In the data rows, 128 means zero.
Every row has a hidden score. In each pair, how much higher is the second row's than the first's? 20 means about the same, 40 much higher and 0 much lower. The score is a weighted sum of the row's numbers plus the product of two more (or one squared), each taken from its middle value.
[110 147 160 115 126 121 159 110 139 116 148 148 156  84 141 163]
[119  78 144 113 111 110 123 148 125  86 114 138 121 106 105 170] 28
[166 148  97 127 152 139 107 151 161 167 113 123 110 119 144 122]
[123 101 160  94  97  87 112 118 157  69 136 108 167 135 118 140] 8
[105 125 125 142 116 150 106 158 129 145 156 164 104  91 126 139]
[109 133 109  95 137 142 153 107 120 176 129 118  74 152 132 108] 21
[109 131 112 116 171 124 107 140  68 132 105 115 126 117 111 114]
[ 97 170 116 159 157 138 114 159 136 145 132 110  88 107 136 103] 14
[103 131 109 167 141 134 136 141 114 164 133 172  79 129 143 125]
[139 170 103 150 163 146 152 152 126 162 100 123 107 122 176 113] 11
[126 127 129 118 104 117 179  93 129 158 105 136 113 173 130  84]
[104 115 126 110 150 141 143 122 109 124 103 146  98 146 137 120] 21
[113 126 128 150  92 129 146 103 144  89 148 104 130 133 122 163]
[106 122 124 160 108 106 111 140 129 120 136 139 118  99 128 155] 18
[124  93 178 139 163 119 128 181 153 131 123 128 129  98 102 105]
[159 148 142 168 130 108 142 153 155 141  90 107 138 144 132  79] 18
[144 116 147 118 118 163 166 110 159 171 128 169 103 144 158 124]
[137 136 137 147 124  98  99 162 153 120 166 141 123 125 136 116] 20
[134 143 108 158 150 130 109 140 144 132 155 144 145 112 114 131]
[176 147 110 109 117 140 168  77 110 135  96 106 160 164 127  86] 19
[134 145 108 158 150 129 109 140 144 132 155 143 145 112 114 131]
[107 110 135 109 139 144 123 135  88  95 150 195 164 115 102 147] 21
[119 103 196 112 146 119 121 108 139 103 132 100 176  98 123 133]
[118 113 120 108 167 130 121 149  75 120 112 126 119 116  91 135] 23
[108 135 114 156 124 156 171 104 129 132 145 138  90 162 137 134]
[149 133 133 133 147 150 100 149 132 145 102 102 109 138 137 126] 14
[137 118 123 117 157 127 107 146 133 110 128 132 156 120 113 126]
[107 128 132 146 111 104 156  80 142 139 157 100 112 160 116  82] 25
[127 138 144 117 142 140 146 142 149 125 148 154 130 137 133 128]
[138 130 156 115 130 147 137 109 121 131  76 155 166 106  98 118] 19
[134 145  83 101 112 152 136 115 110 138 110 137 104 146 127 133]
[118  90 159 127  95  65 114 126 129  93 101 117 159 116 113 111] 10
[137 117 124 118 157 127 107 145 133 110 128 133 155 119 112 125]
[138 124 114 170 133 104 132 138 137 144 114 146 115 153 125 105] 22
[125 141 128 102 147 105  95 146 107 124 139 117 136 121 129 110]
[130 125  85 111 157 128 101 157  99 103 101 121 125 136 109 136] 25
[139 112 148 163 122 115 108 144 174 114 150 132 155  99 128 161]
[108 135 114 155 124 156 171 105 129 133 146 138  90 163 138 134] 23
[178 136 160 136 161 159 116 130 166 155 119 135 156 112 155 100]
[144 126 107 110 187 139 103 135 112 115 105  94 132 124 126 135] 23
[127 152  70 152 149 132 103 151 111 125 128 133 115 129 111 142]
[108 134 114 155 124 156 172 104 129 133 146 138  90 162 138 134] 20
[139 162  91 162 136 158 127 147 150 141 114 171 109 116 157 137]
[105 132 126 146 110 118 120 114 136 103 140 124 128 111 123 153] 12
[140 167 115 120 114 133 167  99  99 141  97 124 142 153 131  97]
[115 123 154 121 172 122 114 129 102 139 133 126 156 100 115 104] 25
[124 130 107 136 108  99 120 142 139 115 169 157 131 130  91 137]
[153  82 158 129 120 112  92 136 132  91 145 118 156 147 126 111] 13
[113 101 159  94  96  88 112 119 157  69 137 109 166 135 118 140]
[136  65 163 114  81 137  92 130 142 103 158 136 166 129 113 127] 27
[122 126 133 103 152  96 102 139 101 118 129 110 154 134 109 107]
[144 117 139 107 116 143 131 119 121 135  98 100 120 128 138 159] 26
[153 127 136 108 110 107 127 159 150 137 140 128 117 149 138 114]
[181 115 149 116  90 125 167  82 140 118  91  94 169 151 140 117] 20
[106 104 166  92 134 118 142 122 128  75 142 153 157 109 129 159]
[143 156 100 190 161 149 117 206 141 136  98 134  93 123 147 136] 25
[181  98 129 114 167 138  87 163 117 102  71 126 147 106 148 161]
[121 122 150  92 112 133 172 113 138 115 144 153 141 126 134 162] 11
[131 155  85 152 178 136 100 161  92 139 121 109 122 125 110 137]
[123  92 163 117  77  87 150  89 144  61 115  83 170 150 108 120] 18
[111 162 131 149  81 138 145 108 157 148 131 161 130  99  95 139]
[125 150  95 138 165 136 127 152 116 119 158 174 134 120 119 153] 24
[134 119 132 124  86 128 205  82 138 144 113 117 115 196 128 106]
[123 126 132 103 151  95 102 138 101 119 130 110 155 134 107 107] 13
[146 150 102 142 158 109  94 148 129 127 145 105 150 141 106 130]
[134 143 134 125 118 129 163  97  99  88 104 106 159 160 123 103] 20
[197  94 139 134 143 133 114 160 133 140  97 139 135  98 132 167]
[102 108 128  98 141 140 148 106 119 123 136  98  91 158 126 115] 10
[101 135 134 135 129 152 112  94 153 131 158 130 139 106 139 117]
[144 170  80 165 164 159 115 164  96 133 113 143 112 125 140 155] 25
[126 150  95 137 165 136 127 146 115 126 158 174 134 120 119 152]
[123 175  99 157 133 171 160 110  98 116 137 119 117 148 139 146] 22
[115 110 173 146 169 114 115 171 146 142 117 117 136  99 122  85]
[ 87 157 164 110 131 133 142  71 114 122  93  95 176 131  86  99] 38
[112 144 120  95 108 167 130 121 126 156 129 126 115 124 144 116]
[114  99 156 120 145 109 106 145  98 113 101 102 134 102 124 145] 20
[126 138 103 123  98  93 147 112 108 149 108 129 135 147 105  85]
[145 117 139 106 115 142 131 119 121 135  98 101 120 128 138 159] 24
[140 110 153 107 132  94  97 168 141  99 138 129 133 132 134 110]
[136 121  93 107 150 140 133 151 125 179 114 115  70 156 132 126] 23
[123 108  95 170 116 145 120 111  97 119 153 151 125 127  88 145]
[109 107 138 105 113 128 167  88 167 162 153 147 116 152 116  91] 10
[142 157 137 159 103 126 142 121 158  89 156 124 152 171 159 119]
[145 168 114 145  88 117 104 126 121 129 172 124 140 125 122 113] 25
[154 109 136 167 142 151  88 135 112 122 118 165 157  85 138 165]
[119 156 124 112 158 157 132 128  79 108 102 134 126 126 136 130] 18
[131 116 155 124 114 153 156 121 118  76 106 102 137 137 149 171]
[121 167 111 142 138 109  98 140 119 146 167 128 127 114 131 115] 18
[126 128 136 100  87 127 114 145 153 163 148 137 133 125 145 109]
[136 110 138 128 102 118 111 129 124 126 123 127 130 121 134 169] 25
[134 121 140 113 103 130 119 104 136 108 128 111 141 132 131 167]
[116 152 151 127 139 122 132 108 115 137 113  83 143  89 133 148] 18
[118  89 159 128  95  65 114 126 128  92 101 117 159 115 113 111]
[110 130 104 103 127 141 145 103 102  85 126 104 131 154 107 127] 25
[120 122 108 127 126 144 165 138 113 180 107 161  73 152 145 123]
[121 119 164 122 119 117 163 145 137 121 150 174 138  73 125 185] 16
[126 153 133 123 193 129 161 139 127 163 139 130 135 115 153 106]
[122 115 124 104 102 161 133 156 127 162 131 152  97 113 127 137] 29
[106 132 125 145 110 118 120 115 135 103 140 124 125 111 123 153]
[122  97 167 160 110 112 131 138 170 116 167 162 141  83 110 163] 21
[134 121 157 151 117  84 102 137 142 123 152 110 154 112 122 142]
[131 168 118 165 110 133 166  91 110 110 132 117 149 152 127 108] 23
[118 152 117 144 143 100 103 132 114 141 157 122 145 126 111 112]
[133 144 108  87 128 156 159 116 115 132 139 177 124 137 135 144] 25
[139 162  91 162 135 158 127 146 150 141 114 172 109 115 156 138]
[137 154 132 170 120 104 106 158 143 120 143 158 139 136 165 110] 9
[122 148  98 115 149 138 138 131  78 170 107 114 110 134 116 118]
[147  73 177 110 104 121 122 151 169 108 141 154 138  74 131 168] 25
[136 122 136 124 133  88 131 100 143 167 131 100 121 151 115  71]
[145 100 152  99  90  88  96 150 162  99 133 127 144 106 144 151] 34
[170 151 137 119 152 150 123 113 202 157 144 120 150 113 144 110]
[183  96 162  92 123 120  86 130 151  86 101 131 171 115 159 146] 27
[119 156 112 112 159 158 132 127  66 108 102 135 126 127 137 130]
[108 105 142 105 118 115 118 120 123  81 123 113 138 117 122 148] 16
[159 112 152 111 150 132  99 133 126  95  49 109 184 119 131 142]
[158 143 104 142 159 166 146  68 126 117 130 119 152 135 135 125] 33
[110 108 119 105  91  89 167  80 144 150 121 125 116 177 101  71]
[171 166 100 143 102 128  94 142 134 116 160 100 146 140 119 130] 35
[108 127 126 139 129  93 109 134 149 163 173 140  99 133 130 104]
[130 102  84 110 126 127 142 142 139 159 111 133  81 172 113 130] 24
[112 109 182  91 163 125 139 121 109  90 135 129 164 105 127 155]
[114  99 155 121 145 108 106 146  98 113 100 102 135 103 124 145] 21
[108 131 115 114 172 123 107 140  68 131 106 114 126 117 111 114]
[108 159 114 177 157 126 105 185 130 163 128 124  79  95 141 104] 15
[148 165  97 139 153 117  88 157 131 132 154 110 132 130 127 133]
[114  99 155 121 145 108 106 145  98 113 101 102 136 102 123 145] 18
[124 113 123 122  94 118 139 138 126 138 110 127 112 124 129 152]
[133 162  93 129 135 160 152 144  82 164  99 149 102 134 146 136] 22
[125 141 127 101 145 105  95 147 107 124 139 117 137 121 130 111]
[152 164  99 172 140 121 121 143 107 127 107 134 143 134 127 117] 24
[109 137 130 158 119 107 151  95 132 140 131 147 119 148 127  86]
[120 149 163 145 140 150 156 129 124 105 155 175 145  97 160 177] 21
[139 148  98 100 140 158 134 114  90 153 103 112 111 142 126 129]
[158 125 115 139  94 112 106 135 163 132 167 111 117 160 118 118] 28
[145 136 119 114 133 140 120 127 117 138  96 112 114 153 151 109]
[115 111 135 144 125  92 122  92 134 146 130 125 119 145 110  81] 21
[150  92 161  88  96  94 105 105 157  63 158  63 171 151 127 147]
[117 172  95 169 150 149 125 147  84 147 125 161 107 109 144 137] 20
[103 167 101 139 166 138 119 108  86 137 137 112 125 120 109 118]
[166 148  97 128 150 140 107 150 161 167 112 122 110 119 144 122] 27
[159 148 142 167 130 108 142 153 155 141  90 107 138 146 133  79]
[105 132 126 145 110 117 120 115 135 103 141 124 128 110 123 153] 28
[114 119 105 147 159 134 123 142  87 142 139 138 109 110  93 140]
[144 143  68 112 135 142 131 148 108 142 102 121 109 153 114 140] 20
[108 105 141 103 125 145 104 166 117 123 129 152 113  96 122 134]
[113 127 145 153  87  79 126  95 147  97 133 114 159 119 111 116] 17
[144  91 182 121 118 129 156 133 148 148 134 126 143 103 112 158]
[117 118 135 100  96 174 166  79 159 135 140  98 135 153 139 126] 20
[125  70 184 120 111 109 129 144 157  94 139 149 151  91 109 158]
[122 129 132 144 103 128 165 102 162 120 169 134 118 180 134 126] 22
[109 134 114 155 124 156 171 104 129 133 145 138  90 162 137 134]
[108 134 113 155 124 157 171 104 129 133 146 138  90 163 138 134] 20
[122 167 111 142 138 107  98 141 119 146 165 129 126 113 131 115]
[127 152  70 152 149 131 103 150 111 124 129 133 115 128 112 141] 27
[108 132 115 115 172 123 107 140  68 131 106 114 125 117 112 115]
[142 100 120 144 139 170 131 130  71 106 109 150 132 131 115 153] 25
[167  97 166 115 113 112 136  91 131  79  89  93 185 133 135 113]
[115 116 144 167  86  68 116 120 140 114 129 128 149 109 115 117] 20
[119  77 145 114 111 109 122 155 125  88 114 138 120 106 104 170]
[101 146 160 141 123 155 107 113 162 146 182 149 151  85 145 107] 17
[118 143 132 137 156 148 133 170 123 112  87 126 106 126 144 112]
[119  61 134 125 140 141 121 120 103 135 135 133  95 138 103 127] 36
[112 170 115 150 151 130 100 130 119 127 141 118 112 119 156 103]
[119 126 125  85 150 142 130 126 104  92 137 177 139 120 130 141] 22
[109 106 142 105 118 115 118 120 123  82 112 112 139 118 121 148]
[122 123 123 107  96 128 148 111 133 121 115 112 122 135 126 152] 23
[152 136  88 120 112 103 136 129 121 136  96 120 140 162 102 101]
[110 133 109 135 142 140 110 120 129 158 145 142  70 123 142 122] 22
[145 145 131 115 115 102 114 150 142 149 135 118 124 149 159  94]
[142 124 113 152 135 116 121 156 159 137 144 150 113 161 136 135] 26
